One turn moves every row onto another: examples first, then more rows asked:
Q_869: [ -4   1  20  -4  12 -20  -8 -10  -4  -8   4  -3   9   9   3   8  10  10
   9  21]
Q_907: [ 4 -3  8  6 10 -8  4 -8 -7 -4  9  5  6  4 -3 28 -5 11 -5 31]
Q_549: [ -8  -8 -12  -7 -22 -10   9  -1   3  -9   1   5   2 -16  -8  17 -27  18
 -17   7]
Q_375: [ -1   5  20   7  -1 -19  15   4   7   1   2 -17   5 -13  -8   2  27   9
 -20  -5]
Q_666: [  6  -1   6  12  11 -35   8  -9   4  -8   7   1  12  -9  -3  11   5   6
 -31  19]
Q_38: [  0  14  -3   2 -17   4   3  -4  18  -1   7  -8  15  -5   6   6 -29   7
 -13 -10]
Q_133: [  0 -40   7   6  -5 -21   1 -14  -2  -8  17  -3   1   5  -2   9 -15   9
  -5  -6]
Q_154: [ -2  20   6  -3  -2 -18   8  13   1  -9   6  -9  19  -6 -20   5  11   3
 -10  16]
Q_748: [ -7 -30  -7   1  -9  -6   4 -17  10  -1   1  11  26 -18   3  -6  -5  17
 -10  -7]
Q_11: [  3   8  29   7   6  -1  11   1  -3  -5   7 -17   1   3   0  24  15   9
  -3   0]
Q_54: [  0  -6  -6  -2 -10  -4   7   4 -15   2  -1 -17  13  -4   0   9  17   7
  21  -4]
Q_342: [ -9  -4   8  -9   2 -24  -7  -7  -1   2  -4  -4   8  -1  -6  -7  19  12
   4  23]
Q_838: [ -2 -42   0   6  -8 -27   1 -14   0  -5  11  -8   2  -1  -4   3  -9   7
 -12  -8]
Q_428: [ -4  -9 -11  -2 -11 -22   9  -5   6  -8  -2  -8   8 -21  -3  23 -26   9
 -29  -2]
Q_669: [ -8 -11  -1  -4  12  -1  17 -16   2   0  -3   4  -1 -12  -8 -11  12  12
 -14 -21]
Q_318: [ -4 -43   0   2 -11 -18   0 -12  -3  -3  11  -4  -1   2  -7   4 -11  11
  -2  -2]
Q_146: [  6   1  17   5   4 -17  18   4  -3  -3  18  -8  24  -2   2  13   6  13
  15 -12]
Q_765: [ -2  11 -10  -1 -20   5   1  -3  18   4   0 -12  14  -9   2   4 -26   6
 -13  -7]
Q_617: [ -2  -7 -13   2  -8 -16   1  -6  -7  -1  -5   3  -1  -9 -10   3  11   8
 -16  32]
Q_352: [ -7 -24  -5  -5 -10 -12   2  -1   4  -1  -3  -7  -4   3  -5 -10 -23   4
 -10 -20]
Q_412: [  3   1  -1   5 -10 -28  11   5  -8 -11   5 -11  16  -9   5  -9  22   6
  -2 -16]
Q_98: [ -1 -28  -1   6   6  -6   0 -24   6  -7   1  -1  29 -12  15  12 -10   8
 -13 -13]
Q_480: [  1  10  -2   7  -8   2  10 -13  26   3   1 -13  20  -8  -2   3  13  -3
 -27   8]
Q_319: [ -2  12   0   2 -16  17   9 -10  20   0   5  -1  14   1  -5   2   8   5
 -12  17]
Q_332: [ -3 -22   6  -2   1 -19   6  -2  10  -2   4  -8   3   4  -2  -3 -28   3
 -12 -25]
Q_974: [ -5   4  12   0 -15   3   9   6  -6  -2  -3 -10  -8  -4  -8   2  26  13
  -2   7]
Q_17: [  0  21   2  -3  -3 -10   1  12  -8 -16   4 -12  12   1 -13   9  11  -1
  -7  18]
Q_558: [ -5 -24   3  -5  -2  -4   2  -3   3   0   0  -8  -2  10  -2   4 -30   4
  -1 -19]
Q_8: [  1  18   6  -2   6 -14   5  10  -2  -8   4 -19  19  -4 -15  18   8  -3
  -8  16]
Q_841: [ -3  -9   9   0  26   1  16 -20   1  -3   3   0   3  -5  -1   5   4   8
 -12 -25]
Q_453: [  5  16   9   9  -4  10   8 -15  19 -10  10  -8  17   6   7  13   4  -2
 -19   8]
Q_854: [ -7  -9   1  -5  13  15  12 -17  -7  -5  -1   6  -7   0  -3  -1   6  12
  -2 -16]
Q_523: [ -3  -1  15  -2  15 -36  -6 -11   3  -3  -1 -12  15  -2   2   1  17   6
  -7  14]
Q_29: [ -1  -4  -4  -2 -12 -11   7  -5  -1 -20   5   0   3  -8   4  27 -33  11
 -20   1]
Q_504: [ -4 -25  -3   2  -9   6  -2 -20  -3 -15   4  13  18  -3  15   3 -10  14
  -2  -5]
Q_863: [  0  13  -8   3 -18  -1   1  -4  18  -2   2 -13  15  -8   7   3 -25   3
 -19 -12]

Q_319 -> Q_480
Q_841 -> Q_854
Q_29 -> Q_549
And these:
Q_352 -> Q_332
Q_146 -> Q_54
Q_98 -> Q_504
Q_765 -> Q_863
Q_154 -> Q_8
Q_342 -> Q_523
Q_666 -> Q_907
Q_133 -> Q_318
Q_375 -> Q_11

